Some points:
[-21 -19 14 -29 18 -21 15 -16 -24 10 0 -56 -40 32 48 -32 19 23 -28 -40 46 1 -31 -25 2 14 -44 -56 9 11 30 4 29 32 11 -78]
[2 -7 17 14 -17 23 -8 -14 2 -7 -30 65 -24 -26 32 4 42 32 -41 36 -40 36 16 -14 27 -16 9 -16 2 -68 8 -16 1 -13 -28 52]
[-9 -20 51 10 22 -4 80 -16 16 -34 -51 30 -35 0 -45 -17 28 -56 -11 40 17 -21 43 41 38 -39 25 10 16 -44 -33 16 -23 3 -5 -54]
[-17 10 21 -27 -40 11 12 -88 -34 -8 -30 -46 71 36 -24 28 -38 32 46 -37 25 64 1 -29 -21 7 -54 -47 -5 61 -37 8 -38 30 30 24]
[-17 68 32 55 36 -9 22 13 39 -22 76 2 40 38 0 -11 53 -12 12 8 64 12 19 42 4 39 6 -14 -39 60 23 -26 0 6 -16 -20]
[-8 -41 4 17 38 -17 3 23 13 48 -11 66 0 -21 -22 19 24 -17 0 30 15 -45 -7 -49 35 24 -14 -30 2 -11 -15 -22 36 -10 21 -35]
[-7 19 -50 -15 25 21 -42 82 20 40 13 -23 -8 9 19 -2 -9 -24 -3 21 -16 -105 -11 4 10 27 92 -8 4 -16 -22 -53 -16 27 -3 -75]
[11 22 -50 -17 -34 38 -43 4 11 40 -59 5 7 -71 -32 34 29 8 48 -36 -26 -3 0 34 9 -3 -37 38 54 29 -37 29 -28 -23 -20 -27]
[27 11 59 -31 -7 -35 22 8 -16 -17 2 9 -83 -4 16 43 56 -74 29 -8 16 32 -26 19 10 22 -18 -6 12 10 -36 -3 8 15 -34 1]
[2 -18 -17 -9 -42 -7 -4 44 69 -17 -14 58 -23 -49 35 -19 -36 8 -11 -8 -58 22 -8 17 -37 22 9 63 -13 32 -3 -66 57 -62 21 11]
[19 40 51 19 23 0 11 14 18 27 -16 -19 -24 -44 29 27 26 0 -27 -1 1 23 3 -2 -42 7 28 -22 -26 50 36 -5 -15 -30 -61 53]
[0 33 -21 -20 23 15 -34 35 -20 -11 -17 8 9 13 13 -49 -62 -15 -2 -20 56 -15 -28 -35 -16 -33 11 -59 27 92 -35 -56 22 7 12 -9]
[-12 -26 26 13 21 22 20 36 38 29 3 41 -44 28 -8 -12 38 -16 17 -13 -26 -119 -19 -6 21 10 35 -35 -17 -51 36 53 45 42 22 -65]
[-13 -24 24 -30 -60 1 13 -29 -56 -24 -38 -83 15 43 -73 7 -3 -40 -12 -54 4 40 24 -34 22 -16 -7 1 5 13 1 -5 13 10 27 31]
[36 -51 -34 -1 -34 35 -21 -22 -43 -38 -38 12 -28 -26 40 -5 -21 3 35 7 -14 -11 -9 -35 -34 26 -60 -8 20 -13 -21 30 -47 -14 -2 59]
[-40 27 -6 58 -9 -23 87 16 -38 -9 59 -2 94 96 26 2 103 -30 -38 34 120 -35 18 -20 10 -68 -21 -19 -14 -35 15 -15 12 9 29 -29]
[46 18 -23 -52 -37 -2 7 7 47 29 4 -13 -42 -29 -13 -14 20 -15 5 11 16 -2 15 -31 17 -15 -2 14 11 -15 16 -2 -25 -41 47 -34]
[-9 -31 -15 -49 -33 -7 14 61 17 -11 -7 -18 11 -65 29 0 5 -13 -28 -26 -17 -33 26 -2 -13 10 -19 16 16 30 18 -10 35 -28 46 7]
[-34 -4 15 -35 -33 -11 16 -17 -19 -15 -39 -11 -39 -34 19 -16 40 45 -6 29 -20 -35 28 -22 -13 -18 20 -14 37 39 34 -22 24 -35 -25 -29]
[-12 46 -34 17 62 3 15 -23 -53 -31 0 -46 18 18 -11 21 -17 7 5 -9 84 24 9 31 10 42 10 -23 -21 -11 2 52 -30 -6 -13 -16]
[-30 8 -52 -34 -38 48 -33 -3 7 35 68 -66 -1 -85 28 1 3 -14 -6 27 -42 15 6 25 -25 -3 -15 23 3 24 7 21 -51 -39 -40 -25]
[-2 68 33 -12 12 -16 4 -34 -10 48 12 9 -22 10 -17 -2 57 2 24 53 3 0 52 22 -7 -24 -31 39 48 41 -79 -1 -39 38 -11 -1]
[-40 7 -9 -15 -14 32 -9 -39 56 38 -3 -14 -40 28 7 36 -4 -42 11 28 -6 18 0 -56 38 -5 -41 9 -5 -7 13 18 -47 -17 2 -4]
[37 -28 -75 -9 -45 1 -75 33 24 50 -8 -37 -28 2 -36 -34 -15 -17 37 26 -51 -38 -1 18 -31 53 -41 44 -28 43 -27 38 -58 -39 15 7]
[39 3 18 -64 19 17 60 22 -5 -16 21 6 6 -1 -14 -35 -9 -57 -1 -9 -35 -15 -27 -12 -9 -40 3 15 -48 -26 5 20 17 -27 80 38]
[-29 -13 -6 47 3 29 6 -26 -28 39 2 -26 4 56 8 -53 -29 32 7 -11 -29 -31 -48 27 16 48 89 24 -61 -51 11 -11 57 59 -23 -58]
[28 -14 -28 -6 4 -15 -22 -15 12 -48 18 0 -20 -25 10 -10 17 30 21 39 10 -28 -22 -35 8 3 37 3 -35 5 20 -41 60 15 -71 22]
[37 5 42 45 22 30 25 4 19 -51 1 -32 -47 -20 0 -10 -25 30 4 11 -14 21 -60 27 -7 -13 -26 7 0 -36 -21 -46 26 9 7 -4]
[-5 -41 -53 -28 -41 41 3 14 58 -65 26 12 -35 7 -12 -12 -63 29 -32 -33 -21 29 -66 11 -31 36 -2 -2 7 -12 62 46 52 -1 -17 25]
[30 -42 -20 -23 -20 44 -77 -17 -27 18 20 19 0 21 16 -12 -65 2 -31 21 -15 33 29 -4 26 -25 -32 -5 4 13 -31 17 20 -40 40 34]
[16 72 10 19 32 -42 29 -8 -47 12 -18 -15 -4 -17 42 9 -27 -58 -6 -37 3 15 0 31 -36 38 32 -46 -34 30 33 2 22 30 -14 -9]
[37 39 24 14 36 13 27 41 25 -59 85 31 -3 -15 -19 -35 -34 -46 -6 -8 9 25 50 23 -103 10 -12 8 -24 37 -24 -26 7 3 -7 88]
[1 -5 18 -32 29 -47 -10 16 -2 7 -48 22 -17 12 24 -13 28 3 -9 -15 -54 52 56 -6 7 -22 -15 -16 41 36 16 -25 1 -2 24 16]
[26 -6 5 51 60 28 28 37 -15 16 41 22 -25 7 17 -1 5 0 34 33 1 14 21 -18 -31 0 22 -50 -10 -12 8 -9 34 35 -2 28]
[-13 -25 -83 -10 11 20 -1 -45 -16 19 -49 -6 6 57 -57 4 -50 30 -8 -45 -20 -5 -67 44 30 -1 14 21 17 30 -35 24 -10 17 89 54]
[-25 33 28 48 32 7 45 69 2 44 29 48 76 33 -3 -68 -15 -12 -22 43 63 -50 8 -15 72 -32 -17 24 -67 -31 -5 -29 40 48 -13 -65]
[71 18 42 21 5 -34 -34 -23 43 -51 -3 38 -63 -37 -1 -39 105 -36 43 28 6 -19 -3 8 -43 -25 2 -67 0 -69 -58 -40 -42 -13 -24 -27]
[-29 -33 38 13 6 32 -10 -42 35 -21 -37 -15 -4 -3 10 -35 -30 -44 -12 -9 22 6 -37 26 -62 26 45 25 29 -28 -43 -13 6 2 10 11]
[-4 80 17 17 42 -61 33 70 36 42 24 11 16 -22 -59 29 3 -3 -61 27 -24 -27 40 20 -35 4 10 13 -13 -59 -7 -51 14 6 -25 -49]
[-14 -68 11 33 32 13 -15 -10 -79 -86 58 86 103 63 4 19 -51 98 6 -18 -15 46 -35 -32 5 1 27 61 -26 -103 27 29 6 -2 -11 -26]
[20 49 -7 23 -10 -15 3 1 7 -2 54 -27 -20 -33 -37 -11 -4 28 -25 -3 21 38 14 -40 -5 28 29 6 -8 2 22 69 -65 44 -10 -2]
[48 47 46 0 65 -66 -1 -3 30 17 44 63 -42 -79 -13 13 -4 -50 -3 60 -14 -11 30 30 -55 -33 -9 49 33 -43 92 23 -24 -52 -51 45]
[9 -2 28 -35 -29 -38 47 15 1 3 20 5 -7 -17 22 15 -37 6 13 25 -34 69 -3 13 -38 2 34 -37 -19 14 9 45 -3 -24 -63 61]
[35 49 38 87 -31 2 25 14 -38 15 26 -10 101 -2 8 -7 23 35 -7 36 49 48 6 -10 11 -25 2 2 14 34 -15 -41 57 -21 37 -59]
[86 -26 25 11 47 23 -6 -37 5 -47 1 -5 24 -3 21 73 -12 30 44 23 -7 24 11 -20 -18 7 -36 27 27 22 -33 8 -68 -17 27 27]
[-24 -3 -15 -39 6 6 -20 -4 31 47 -19 -18 24 -24 47 -4 -11 49 -13 2 -24 -54 11 10 37 13 5 -16 -14 -4 -19 17 -46 34 0 -49]
[-18 8 -11 -31 -23 44 -30 -45 -16 13 14 20 -43 13 6 83 2 16 13 -11 47 -30 24 1 -15 4 -1 16 -35 -27 20 42 -47 0 13 -6]
[-27 40 19 -4 -11 -42 -28 -19 46 -14 2 7 -24 -46 -7 -1 25 -13 -10 3 6 -35 22 15 43 -17 30 20 -33 9 18 24 68 37 15 -14]
[3 -53 -43 -49 20 20 -23 -12 -14 19 7 -3 -2 -11 22 0 34 25 16 -14 -8 -14 7 -17 11 20 -27 -8 39 -30 0 1 41 32 -6 27]
[9 -32 28 -22 -28 22 10 -31 -5 3 -40 -6 -3 -38 -71 37 -12 -21 -24 -20 18 20 14 51 40 -9 41 34 15 16 27 -22 -12 12 17 1]
[7 -4 -24 -20 -84 9 21 -47 6 -22 28 -26 23 15 19 0 -25 11 2 -41 7 7 27 -30 32 61 -5 2 74 16 2 -28 24 -86 -6 18]
[27 21 31 -22 2 -14 -8 17 43 -45 -29 -8 -4 21 -11 13 9 -25 -25 9 5 48 21 44 12 -36 -11 61 14 -38 -8 30 27 -34 18 52]
[42 -28 -7 -9 -13 42 -74 1 -2 -9 -5 -3 -10 58 -39 0 -54 -5 -55 -51 -61 -19 -19 62 11 -12 -17 7 -21 31 16 55 -53 -33 15 48]
[-6 72 -6 24 -26 -13 -13 4 -5 -20 -3 -4 68 -34 0 9 7 -47 -4 -6 -26 -43 -3 16 42 14 6 34 7 -23 8 19 -54 32 -4 7]
[45 17 -34 8 29 -20 -48 -39 11 53 -46 33 3 11 22 18 12 15 36 21 -14 -36 92 8 -10 -7 -49 18 -4 -32 -29 18 -61 16 -33 -29]
[-34 -41 0 -31 -29 -36 -43 -30 0 36 -10 -14 -35 12 9 -2 -10 -20 12 20 -12 22 -8 -50 -21 42 -37 -28 35 34 63 36 -32 24 -10 5]
[-23 -79 19 1 -16 26 -5 51 10 -22 -14 9 -25 -5 12 -7 16 16 38 -14 -26 6 8 6 50 -24 5 -4 -11 14 12 -57 7 -9 19 -4]
[-53 3 28 -8 42 -47 -17 13 16 29 -3 30 2 -49 -10 4 1 0 11 49 -22 -35 32 53 -44 -1 14 -9 -24 -7 35 18 -2 14 -43 -11]
[-68 5 -55 71 61 -23 -27 -19 12 28 -7 27 -26 -13 33 -14 34 18 31 -7 -21 -46 68 -31 -3 5 25 11 -5 -22 15 8 -47 -25 -41 -47]
Along one direction, these points spread out more than along any other. Take the direction at right angles to it along which they spread out most. Then take the direction at right angles to both along which they spread out most. Go by this last direction. Where along it does each point below lie, from 0 to 99? 50 is the average, and the first point above lies past it. One standard deviation of the points above along it is 16.
[46 -37 3 -17 6 2 44 20 -10 -9 -1 53 31 31 -22 -5 -28 -20 -51 -63 11 15 20 -3 1 -42 -14 18 -20 55 -77 -27 -11 7 18 54] 30
[-30 -56 -7 46 -24 -43 54 -22 -30 9 6 -55 72 69 48 -3 0 47 0 -3 55 -10 -32 -43 32 -42 -21 -74 -32 25 -11 -29 77 35 39 -8] 47
[-51 -74 -14 -17 -11 -40 12 -2 -22 -10 -1 -6 30 6 16 9 -11 31 -2 -38 18 83 -33 21 41 -19 10 12 21 -45 19 -1 16 21 18 39] 44
[56 -5 7 0 -4 27 36 -16 -44 -35 55 -4 -9 50 -17 1 -69 -50 29 -63 22 63 -5 13 -22 -53 -102 -70 -16 17 20 -28 -11 25 35 99] 9
[-11 7 6 45 22 21 -26 4 11 3 25 -53 13 -17 -3 3 -52 -14 -13 -58 -21 -9 -13 -8 -6 6 9 20 3 -6 -26 65 8 -1 -30 18] 52
[-60 -8 -8 -16 -86 -32 -11 30 -17 27 -59 -4 -16 12 9 23 -3 47 32 9 5 -14 24 -2 25 -16 33 -33 48 -15 8 16 0 17 4 -32] 70
[18 -17 -4 0 -11 11 -13 24 4 -92 -24 -26 -49 -20 -43 26 23 -41 -8 36 7 47 -40 -44 -31 12 12 15 -40 -33 -25 6 44 -48 -5 -17] 38
[-39 7 12 -20 -6 -9 -24 -22 -34 53 -65 -14 38 19 -19 -32 14 57 24 -33 23 22 -59 -16 16 24 28 -4 20 -1 17 18 -18 -2 -21 27] 58
[0 49 47 -10 27 22 38 24 -6 -18 11 -28 29 94 -41 -15 17 -33 15 4 62 -63 -9 -10 73 -19 -59 -54 -13 -28 23 -38 5 15 36 -21] 46
[-24 0 -11 75 11 11 -26 -2 -45 -22 71 31 28 -39 7 -15 -13 77 12 31 -7 0 -42 9 -15 41 -8 27 8 -37 -71 -41 -32 -74 14 9] 47
[15 -16 -41 -2 -34 -11 -20 -8 -33 10 -19 -26 -41 -14 25 2 11 38 7 -9 -10 -19 -69 -16 -6 11 14 75 28 26 -23 -28 -25 12 -1 -31] 67
[-32 7 -13 -2 16 -37 35 -13 -10 19 -31 0 36 0 -10 15 30 8 5 -9 -46 22 -40 -2 -8 -29 32 -34 45 49 -22 -12 44 -16 -68 -43] 50
[-43 -10 -66 -1 14 28 -18 -7 22 29 -35 -10 57 20 -8 25 -10 13 -80 0 -43 14 -17 7 0 22 50 3 -14 36 82 19 18 62 -2 15] 66
